J66: [ 1.79 -0.19  1.87 -0.14  2.40 -1.23]
J16: [-1.09 -0.13  1.35  0.39 -8.03  0.72]
J297: [-1.23  1.87 -0.20  1.79 -0.14  2.40]
J106: [-0.72 -0.14  4.07  0.67  3.40  1.13]
J347: [ 0.33 -0.47  2.62  1.34  2.27  1.15]
J19: [ 2.32 -0.40  1.34 -1.72  0.58  0.07]
J62: [ 4.07 -0.14 -0.73  1.13  3.40  0.67]
perm: [ 2.40 -0.14  1.79 -0.20  1.87 -1.23] => J297
perm: [ 1.15  2.27  1.34  2.62 -0.47  0.33] => J347
perm: [-1.23 -0.19 -0.14  1.79  1.87  2.40] => J66
perm: [-0.73 -0.14  0.67  1.13  3.40  4.07] => J62

